In the data rows, 128 means zero.
Some points:
[157 198 134 140 177  93 216 221 141  94 101 185  92 185 115  93  96 138
 149 158 163 130 131 135 181 107 141 147 137 134  71  78]
[241 152 135 109 134 124  89 115 100 165 114  72 140 133 114 148 140 105
 168 124  76  93 137 123 103  31 120 101 109 120 140 145]
[ 61 119 155 104 117  76 120  90  97 180 147 102 110 184 141 146 140 126
 145 163 142 128 192 144  89  81  92 151 182 160 113  99]
[213 114 164 102 124 125 163 113 158 177 199 161 132 124 102 150 142  99
 165 198 146 119 168 188 118 240 150 152 135 166  92 212]
[192 233  58 185 147  97 106 105  93  84  96  99 147 113 121 151 146 153
 129 109 127 189 162  83 109 171 126 174 157 137 197 149]
[112  93 130 122 107 119 145 143 136 177 126 161 106  92 137 167 119 115
  97 121 136  74  62  90 114 121 125 138 124 122 115 127]
[ 76 100 111 119  96  81  68 173  92  97  96 134 128  86 117 138 108 130
 129 111 109  89 153 171 147 142 144 119 103 192  98 159]
[ 79 113 121  83 117 144 120 117 131 137 189  88 113 146 124 111 176 141
  86 149  95 156 121 164 151 125 189 176 137  89 209 116]
[ 96 201 119  86 182 129 111 165 149 103 139 156 159 164 120 125  88 149
 194 119 140  84 121 122 128 134 104 118 122 120 151 131]
[170 136 158  91 110 126 108 113 126 144 126 160  84 127 116 136 115  92
 171 110 134 151 175 110 113  89 159 148 110 125 147 100]
[192 128 192 126 124  75 113 124 100 104  86 138 167 138 143 110 127 112
 153 124 118 123  93 122  73  98 194 115 153 165 178 133]
[149 131 141 119 119 118 126 119  91 142  73 135 112 124 122  90 115 128
 156 118 171 104 142 144 122 103 198 120 152  82 201 127]
[112 111 152 175 133 132 180 142 151 108 129 164 154 173 115 149 110 162
  77 127  72 194 151 138  99 109 123  82 145  95 135 180]
[133 191 131 159 153  87 125 140 155 145 128 132 111  72 119 127 119 166
 129 137 148 180  83 150 171 135  70 117 107 122 135  90]
[124 104 156 108 130  99 113  96 115 177 112 108 119 193 103 111 132 134
  82 154 174 108 174 183 103  78  94 160 156 153 128 102]
[159 106 136  95 124 175 135 144 109 232  89 144 155  97 154 114 120 122
 145 198 122 147 186 160  94 255  44 144 155 136 125 192]
[143 119 120 173 168 104 105  76 164 131 139 124  85 128 143 108 134 173
 183  97 110 160 105 135 162 138  93 108 107 115  85 115]
[131 146  82  95 145 136  99 208  84 179 159 107 125 247 154  82 149  51
  88  76 139 180  33 163 111 146 123 145 114  93 117 193]
[123 123 160 135  81 141 151 126 143 113 181 119 126 158 177 119 173 112
  89 131 128  97 151 171 157 117  88 154 171 180 213  62]
[100 170 142 126 133 177  95 100  96  88 112 141 103 127 154 128 144 146
  82 103  95 104 172 110 101 179 126 112 112 106 103  94]
[120  93  77 110 148 125 220 137 159  83 119 103 120 132 105 181 153 110
 129 107 191 143 149 112 149 115  92  83 146  95 127 154]
[167 153 123  74 128 103 152  96 149 126  92 157 170  92 152 193 110 126
  63 120 126 160  97 137 116 151 151 142 125 164 128  58]
[127  87  89 159  96 113 116  94 184 134 109 127 180 138  93  92 120 119
  77 104 183 172 158  85 163 106 120  58 141 115 100 179]
[133 105 121 137 153 144 157 173 108 113 134  95  83  78 114 138 138 115
 108 142 145  75 115 119  80 112  44 133  80 112 106 111]
[121 182 130 125 108 180 100 139 126 188 110  98 105 120 138 139 106 142
  92 120 118 122 161 124 131 157 186  91 127  86  85  68]
[ 93 176 150 178 101  87  58 137 162 157 129 141 164  86 114 113 156 170
 162  93 140 147 113 115 188 134 107 136 107 102  82 122]
[206  80 122  91  94 182 166 105 100 117 152 128 119 104 162  28 156 121
 136 102 120 139 148 111 127 192 125 188 177 135  57 131]
[100  82  97 114 131 142 204 144 118 154 120 170 117 104  88 173 156 160
 110  41 139 119 126 117 159 126  95 103 140 128 149 158]
[106  70  62 174 141 123 179 169  82 123 148 113 160 125 148 131 137 147
 134 143 127 122 127 119 106 120 165 124  57 110 145 130]
[ 98  82 127 173 141 116 173 192 120 138 185  96 174 118 126 155  38 120
 145 106  95 220 169  98 114 104 135 184 116 102 159 114]
[229 201 110 127 159  83 102 111 125  93 173 165 145  86  95 157 155 147
 130  96 108 143 158  99 102 119 148 103 117 135 177 157]
[126  76  88 119 117 134  93 160 142 127 142 177  99 177 138 115 113 163
 109 144 141 169 131 103  97 105 155 112  60 123 117 137]
[100 138  86 145 121  93 119 155 170  88  98  70  98 118 112 158 124 120
 113 120  90  92 147 176  96 160 174 136 118 193 105 154]
[138 106 173 147 166 123 140  87 154 117 123  68  77 123  99 129 118 162
  91 136 150 112  93 107 102 177 143 119 113  83 113 122]
[107  99 101 143 117  93 129 157 133 174 102 105 105 111 139 148 117 141
 104 152 120  70  82  79 114 145 147 107 136 161 125 155]
[ 87 170 136 100 120  92 114  89  89 173 129 187  87 155  97  97 163  85
 144 116  94 100 168 100 121 104 150 113 150  84 142 127]
[125 114 109 145 156 115 185  80 154 121  65 162 166 135 139 136 153 143
 141 147  80 147 121 142 161  81 116 157 114 118  86 124]
[185 146 134  97 109 190 107 108 131 144  80 149  97 112 167 156 126  92
 150 126 130 148 144 142 131  81 140 114 121  77 197 113]
[132 127 120 153 134 139 118 141 151 121 128 147 163 149 111  54  97 200
 158 118 124  66 114 101 173 109 132 125 127 122 119 111]
[110 150 181 151 182 172 113 104 132 175 154 131 138 122 194 114 175 123
  83 175 177  96 139 130 135  85 154 170 160 201 103 198]
[126 187  90 148 122 168 135 135 144 168 116  57  85  76 102  56 121  90
 126 131 100 102 152 133  79 108 121  88 141 117 145  88]
[148 127 104 164 107 144 154 126 109 150 106 123  85 129 105 181 131 146
 106 135 104  95 104 114 145 168 173 165 122 132 119 125]
[188 112  97 136 100 117 116 125 101 121 162 150 111 126 118 218 102 114
 101 152 145  62 133 143 192 139 173 119 126  84 104 127]
[179 116 142 128 138 112 154  99 119 124 153 135 174 107 144 173 134 125
 115 107 123 147  93 123 102 161 184  95 126 130  87  53]
[ 91 157  94 132  89 156  42 213 132 102 131 186 104 123 119 132 140  93
  95 168 105 173 123 111 113 123 101 157 131 113 113 106]
[ 96 131  83 127 159 154 140  62 100 122 137 201 203 133  80  84  97 131
 138 147  83  81  94 145 131 118  96 112 126 135 164 102]
[ 60 141 170 136 157 181 115 109 137 154 204 128 131  64 178 132 177 155
 146 153 198 131 131 175 122 110 204 168 201 135 108 188]
[163  85 174 121  86 114 103  99 120 139 145  99 107 202 128 121 160 133
 128 103 172  89 138 142 101 106  33 178 145 111 171 112]
[167  84 116  37 133 169  87 143 126  94 177  73  80 116 112  86 146 156
 120 166 110 218 102 115 160  85 161 150 152 193 139 121]
[ 77 205 141  92  30 176 229  65  66 108 163 102 113 134 132 133  96 104
 147 141 182 185  63 119 108  91 120 136  77 147  95 218]
[ 99 110 167 102 133 124 131 123 119 130  75 150 115  80 144  85 170  93
 163 125 178 162 167 112 118 139 187 122  74 121 221 100]
[116 174 138  96 141 132 133 195 182 105 112 121 227 179 114 107 126 146
 180 135 146  74 113 100 160 141 129 138 117 107 138 107]
[176 117 146 152 141 210  97 164 137 139 176 125 155  74 191 115 143 137
 103 156 185  94 178 195 139  70  98 180 153 152 127 164]
[113 114 146 132 116 111  97 115 105 151  93  58 110 126 106 166  86 134
 110 127 107 105 148 154 191 173 160 113 117 132 114 155]
[ 98  97 143 122 113 132  96 140 110 100 145 165 137 112 118 173 138  95
 115 124 139 124  81 110 110 115  96 135 129 122  97 125]
[124 126 138 156  76  97 137 160 112 155 159 106 115 218 208 117 200 127
 148 172 140 116 153 165 132 130 112  72 142 207 183  86]
[105 137  98  46  84  27 153 139 130  83 131  84 145  55 149  35  99 133
  98 137  81 112 106 155 119 122  92 127 136  68 101 184]
[100 100 105 147 163 115 161  61 177 116  90 180 106 130 152 117 139 155
 163 118  75 129 128 134 163  91 120 147 123 119  95 140]
[ 88 158  98  80 189 131 111 116 171 154 145 161 110 145 142 121  61 141
 201 102 109  92  91 103 154 137  96 105 131 149 197 135]
[134  98 178 140 136 113 117  88  92  75 100  82  89 121 116 170 105 134
 110 177 137 100 112 102 162 190  70 111 131 123 141 147]
[102 161 119  64 152 153 139 126 187 102 113 104 233 198 114 135 149 178
 202 130 115  81 125 111 122 128 129 130 105 111 109 115]
[ 86  80 144 169 120 151  61 100 121  64 123 135 140 155  91 116 122 107
 138 139 147 201  76 145 103 142 161 126 144 134 146 128]
[118  87 102 159 117 157 134 118 131 166 116 101 130 141 102 156 109 112
 140 126 162 169  67 118  99 118 174 154 143 127 130  98]
These points spread out most along one direction. How many in every 100 of the points above lie lower along it than each point below? Answers are rounded to whole numbers. More than half of the points above lie lower than the first one.
[171 148 113 185 118 113 130  93 151 126 130 160 129 122 130 140 117 160
 171 127 113 158  81 166 143 128  81 112 124 109 110 102] : 83
[104  90 101 131 111 150  73 189 109  70 117 147 109 117 137 145 133 110
 139 145 132 120 104 135 115 114  99 105 152 111 104 135] : 54
[101 129 112 167 168 121 111  69 129 142 126 120 158 119 112  95 130 109
 160 134  97 151 112 117 196 122  90 118 103 130 108 101] : 83
[110 136 178 142 126 104 129 118 121  92 123 122 131  66 107  70 135  74
 139 110 119  93 140 121  89 135 150 117 143 141 148  99] : 40
[119 143 136 102 132 127  99 108  83 113 126 127 138 105 123 142 124 116
 106 117 147 116 160 116 109 157 141 104 121 160  82  64] : 38
[121  88 154 130 150 106 159 166 137 124 115 154 166 143 124 136 120 130
  86 130  93 202 154  98 147  98 101  79 138 117 109 159] : 71
[121 132 197 142 128 155 207 255 129 135 104 128 116 122  94 151 142 151
 126  78  77 153 122 120 152 111 108 103 128 136 123 150] : 75
[127 132 119 169  94 125 124 128 168 100 140 102  89 135 130 168 112  84
 115 132  71  79 149  85 132 177 144 162 135 140 114 143] : 49
[114  97 143 144 116 135 114  74 151  89 145 149 138 155 127 101  60 120
  68  84 169 131 125 110 126 125 118 135  46 146 147 165] : 63
[132 119 128 129 153 154 124  98 118  85 112  91 130 121 170 159 114  93
 145  74 138 128 148 131 107 168 142 105 141 122  79  76] : 59
